Each row is where one point has got to under a steady rotation. How many ticks took it there?
The counts run from 0 to 376.
122	154	123	125	114	123	161	153	127	114	133	120	117	139	123	142	112	127	145	124	148	140	135	117	127	131	115	138	121	124	118	121	105	120	132	132	137	132	123	124	128	134	128	129	116	150	114	125	112	122	127	110	135	132	149	141	119	118	147	131	148	138	132	146	162	100	141	115	136	115	122	135 : 112
125	113	135	126	124	138	141	135	139	139	156	121	109	128	131	139	89	135	148	132	157	107	148	120	125	144	119	130	102	139	126	129	129	123	137	140	139	109	126	116	132	119	120	117	109	135	117	130	107	125	125	106	124	146	112	123	143	141	125	111	130	143	137	122	148	121	123	137	119	129	128	103 : 158
123	154	124	126	117	134	161	152	130	116	132	119	119	132	122	141	108	123	150	132	148	136	135	116	125	129	117	139	123	126	121	125	108	111	132	131	134	134	117	127	130	125	139	131	114	153	108	127	113	122	124	111	143	132	149	143	123	116	147	128	142	136	132	145	156	105	144	116	132	110	121	132 : 111
111	133	134	115	147	122	143	130	139	111	126	127	116	126	123	128	104	131	137	142	115	107	143	117	138	125	140	137	130	134	115	144	119	102	129	113	140	149	107	131	127	124	130	142	132	145	104	126	97	122	102	103	131	126	148	126	120	159	113	141	139	134	127	136	119	128	125	132	125	118	110	121 : 240
135	136	114	135	116	117	136	124	141	105	136	125	105	150	118	116	134	116	133	127	125	127	133	123	154	121	133	139	132	137	126	112	116	108	154	126	125	117	128	110	121	145	110	111	113	141	124	144	87	127	137	93	124	118	134	129	130	134	126	141	132	138	141	137	145	118	114	139	134	123	109	119 : 134
127	131	112	133	130	128	117	132	132	121	123	129	125	129	119	147	108	132	132	136	143	119	132	104	134	120	122	154	158	150	126	135	147	108	142	129	126	135	124	89	123	143	113	113	114	133	122	127	97	119	126	102	121	107	132	133	124	140	142	139	128	140	140	134	151	131	120	140	117	128	137	111 : 193
119	140	131	122	131	125	163	147	145	112	150	122	100	147	118	118	113	124	133	122	125	110	145	124	139	146	132	127	108	116	128	125	108	105	124	122	131	124	130	142	119	145	126	113	112	129	137	132	113	139	115	106	150	127	120	134	137	139	133	141	139	138	142	137	151	111	122	130	137	123	108	141 : 124
133	148	131	122	126	124	145	145	128	114	103	125	119	133	113	142	110	121	153	138	134	105	140	110	146	129	129	162	130	143	127	133	119	105	131	147	134	114	131	108	132	153	124	103	119	144	121	137	98	132	122	97	133	129	136	138	108	142	140	152	134	137	125	142	132	114	126	131	128	130	126	128 : 103
128	135	128	120	144	131	159	141	140	115	146	120	112	132	124	128	119	128	140	135	123	117	158	120	137	136	130	134	106	144	119	127	117	109	133	115	130	138	121	141	122	138	130	114	101	138	132	127	102	154	118	101	138	123	145	144	118	146	121	141	127	131	140	152	142	116	129	122	130	112	112	142 : 121
132	136	139	120	113	122	140	141	135	106	107	125	109	135	121	143	104	128	152	139	128	114	130	126	138	145	133	155	122	138	113	132	114	105	123	148	130	113	125	126	121	147	127	109	132	146	119	148	102	124	126	99	141	131	123	134	111	140	131	150	129	131	134	145	132	112	128	138	125	131	122	125 : 105
116	132	127	115	125	119	137	137	133	120	134	126	122	129	132	147	85	150	129	141	131	124	139	128	119	149	126	127	131	144	106	118	122	134	130	132	132	129	107	98	114	140	126	137	135	139	117	127	116	101	110	122	113	116	143	138	118	159	130	143	143	132	129	136	147	116	124	124	126	144	132	106 : 207
118	134	104	128	143	118	151	128	140	109	144	131	108	127	119	137	143	146	138	123	125	140	153	123	134	133	131	132	142	143	116	138	120	106	132	121	134	137	113	117	120	128	126	123	121	143	97	139	98	139	105	95	138	121	153	126	129	142	134	141	143	145	135	136	140	120	125	110	123	115	120	133 : 1
121	132	112	129	130	123	154	148	109	119	130	132	107	141	115	116	119	125	147	102	160	118	135	131	129	119	123	132	125	137	132	121	115	107	126	125	137	119	134	124	137	125	119	138	117	142	117	134	114	126	118	78	126	111	121	120	138	131	137	127	147	149	143	126	156	113	130	138	127	117	124	121 : 143
116	139	97	112	119	135	148	147	111	122	161	121	118	124	112	120	109	137	137	133	144	139	127	111	120	124	122	127	142	142	123	120	122	119	132	127	129	140	133	123	133	136	124	122	103	132	122	122	121	125	104	114	139	122	152	154	140	141	152	129	140	143	136	144	164	113	126	123	135	136	127	123 : 323
125	140	130	125	115	114	154	153	130	114	135	120	112	143	129	132	109	142	142	134	140	138	141	128	131	140	117	127	112	131	102	114	99	140	144	131	138	114	127	118	122	147	117	128	123	146	126	131	109	120	126	103	120	132	144	141	109	132	131	138	141	138	128	142	154	101	122	130	141	136	124	130 : 115
109	128	137	127	144	124	147	149	104	131	139	118	117	141	121	134	104	143	137	111	141	114	136	128	110	115	115	143	126	130	121	119	119	112	120	129	133	126	129	108	131	136	114	126	126	136	122	127	120	124	103	87	133	129	113	129	118	144	141	139	134	131	129	123	171	119	126	144	135	131	125	123 : 295
119	125	130	139	129	130	146	128	142	121	158	131	98	139	120	150	125	142	144	118	137	125	152	127	127	145	125	132	123	129	133	118	138	106	135	137	127	117	127	123	112	131	117	102	108	145	109	144	115	140	114	100	132	127	118	118	146	143	149	134	131	144	136	121	160	112	125	128	114	127	123	116 : 154
115	139	122	121	98	140	127	142	126	121	155	121	121	126	125	136	96	125	150	153	135	131	120	109	126	133	125	145	137	132	112	140	133	118	141	111	123	152	128	128	124	128	131	121	115	130	141	122	106	121	124	123	135	122	139	161	130	128	141	123	110	146	152	152	143	126	136	136	128	122	108	130 : 79
117	131	131	134	119	135	134	125	155	116	154	122	110	126	135	142	111	124	147	142	140	137	141	123	132	141	124	134	122	135	116	131	124	115	140	121	125	147	115	121	114	113	130	125	130	145	104	134	98	110	125	108	139	144	127	126	133	119	111	123	131	129	157	133	150	127	135	126	121	96	110	118 : 18
104	125	128	126	118	126	125	136	143	121	150	128	108	142	121	129	92	137	115	125	132	117	120	123	129	140	131	130	147	117	134	136	131	106	119	123	127	126	122	116	114	137	115	120	121	124	119	130	108	100	111	116	142	120	114	128	159	141	148	129	138	145	147	128	156	131	113	140	127	140	121	102 : 186
115	135	138	136	112	132	140	135	136	128	163	120	105	132	121	148	101	135	146	136	136	127	133	120	126	140	123	141	130	123	133	121	132	115	141	138	121	117	138	106	110	145	123	96	118	126	134	132	121	125	114	114	142	140	108	141	135	131	147	137	118	139	144	129	171	117	122	137	124	138	119	120 : 306
104	150	115	126	129	126	165	131	121	119	150	119	113	141	120	128	109	134	156	118	138	132	146	123	127	129	119	132	118	126	118	108	114	129	134	111	129	144	134	106	137	124	123	140	129	146	115	129	115	129	122	115	134	135	143	130	137	133	136	125	141	142	140	121	161	119	144	110	137	111	106	130 : 263
117	136	115	118	100	118	125	135	152	98	134	130	110	137	126	128	114	133	135	145	123	139	127	124	143	152	137	131	140	133	102	139	114	121	132	117	131	139	121	122	111	144	123	128	141	135	117	143	90	105	124	118	136	118	143	141	134	135	131	137	138	144	147	152	133	125	128	128	131	130	109	129 : 227
108	120	149	125	135	121	145	139	115	126	139	116	114	140	131	134	97	147	134	125	126	113	135	137	107	122	124	140	125	139	118	112	118	113	128	138	128	124	122	111	128	137	114	124	134	137	121	130	117	115	101	93	130	129	115	129	113	157	125	140	129	125	127	123	161	120	119	144	133	139	126	107 : 297
121	127	123	134	143	134	150	116	141	120	152	129	104	134	121	146	130	139	140	119	130	126	153	128	128	131	124	133	127	138	132	116	139	95	137	136	129	132	116	124	116	120	122	116	103	156	101	138	111	147	112	101	131	119	137	125	138	148	137	137	128	135	132	127	159	116	125	121	117	119	120	112 : 152
119	131	125	126	159	130	146	135	143	127	132	122	124	131	124	128	103	123	137	122	148	104	159	109	139	122	119	144	119	136	128	139	122	114	132	131	138	128	122	103	139	130	119	121	122	135	104	118	102	127	118	91	138	150	128	118	122	142	118	127	151	131	140	121	143	131	123	130	128	106	130	121 : 10
119	131	112	125	130	131	114	120	129	114	139	131	111	135	113	126	121	132	150	129	132	112	139	112	147	123	126	152	141	144	124	125	142	116	141	135	125	130	149	96	129	145	105	105	132	138	125	144	98	127	120	95	133	127	122	125	135	153	129	141	127	139	145	117	145	140	118	140	124	136	116	112 : 43
124	143	123	123	120	128	159	132	136	121	152	113	113	138	125	104	92	110	128	133	135	115	131	116	145	123	127	132	119	129	133	122	104	115	147	122	139	122	123	132	139	122	123	130	104	136	121	120	94	115	131	111	136	144	136	130	139	135	116	122	140	137	138	139	140	124	120	133	142	116	109	104 : 129
114	139	115	114	141	108	143	157	124	112	123	135	117	140	115	117	112	144	137	123	144	116	141	116	141	133	127	132	133	127	109	142	113	127	133	110	147	126	133	113	128	145	112	137	136	133	129	122	106	120	108	93	124	119	139	130	119	148	136	140	154	154	133	130	136	122	125	137	134	137	122	142 : 235
102	136	123	120	117	126	123	138	113	114	134	129	118	143	124	134	103	147	145	121	142	130	128	127	109	127	115	143	134	131	110	122	129	127	122	141	131	136	135	106	134	137	108	133	146	152	106	138	117	105	117	102	133	127	128	131	125	141	151	130	144	138	131	119	166	127	129	136	130	143	126	113 : 54
129	149	117	128	119	130	141	138	153	112	144	135	104	140	108	131	113	115	145	133	138	109	146	107	156	146	132	133	120	124	135	128	134	112	145	123	128	124	142	127	116	146	127	117	103	138	140	132	107	138	133	116	136	116	133	137	149	137	142	135	139	153	144	139	141	114	128	126	122	121	111	132 : 365
119	149	112	115	112	115	126	131	147	95	118	130	116	144	119	130	115	128	134	138	120	128	128	116	146	141	131	142	141	135	107	125	113	120	129	124	122	140	128	106	119	158	118	122	138	136	124	144	90	108	138	119	141	115	145	135	129	137	130	142	143	134	150	148	142	132	125	120	137	127	118	128 : 225
121	116	131	122	136	129	149	120	129	119	150	125	111	129	135	135	115	140	139	126	127	124	140	134	118	127	131	129	122	153	123	111	125	102	137	132	130	131	105	131	132	108	124	137	113	158	95	137	102	124	114	96	119	116	141	121	131	156	116	133	130	129	127	132	141	117	122	132	119	118	120	95 : 149
110	123	121	128	121	133	123	130	135	134	153	125	125	129	128	128	79	129	119	140	144	118	116	109	125	125	126	136	151	136	129	141	137	115	142	125	132	131	113	105	126	125	120	127	112	132	113	117	98	98	113	116	127	129	131	131	147	140	135	118	131	147	136	129	143	135	113	140	129	134	128	89 : 189
121	144	112	124	113	119	137	128	133	93	117	141	110	150	122	129	128	131	139	118	125	127	132	129	140	134	134	134	135	138	117	113	120	105	127	125	124	134	126	125	126	139	114	134	125	160	111	151	91	128	139	105	123	97	147	128	137	140	140	142	144	144	135	139	142	121	128	127	130	127	113	120 : 376
115	146	143	135	120	119	142	140	150	116	145	130	106	135	123	143	102	132	146	140	141	122	137	117	144	145	134	136	127	107	123	138	121	119	150	127	148	116	125	114	111	127	121	125	138	144	112	128	106	106	111	109	127	148	129	119	133	130	135	130	140	152	130	115	133	113	126	137	127	131	107	116 : 247
135	142	120	117	120	134	126	142	136	118	130	125	131	126	124	138	102	118	133	150	148	126	129	99	129	119	113	146	136	146	119	131	128	119	149	144	137	138	117	121	130	132	121	124	109	155	108	119	99	112	126	98	123	132	149	147	109	132	132	132	138	130	135	150	145	117	123	138	131	121	133	110 : 342
116	130	132	112	145	121	143	137	136	111	127	125	118	130	128	124	101	135	132	140	117	105	143	124	135	132	141	137	128	139	110	144	116	110	130	113	139	139	113	130	127	126	124	141	137	143	110	126	98	116	101	95	127	126	144	124	119	162	112	140	140	135	128	133	117	130	121	138	131	124	113	118 : 239
115	134	124	115	141	108	141	155	123	110	121	135	117	139	118	113	106	143	135	128	139	112	143	122	141	134	131	132	127	128	106	143	108	127	132	114	144	129	131	118	126	145	115	140	140	134	128	127	106	119	107	91	122	119	136	126	122	151	127	141	153	149	132	131	131	123	119	142	135	137	119	132 : 236
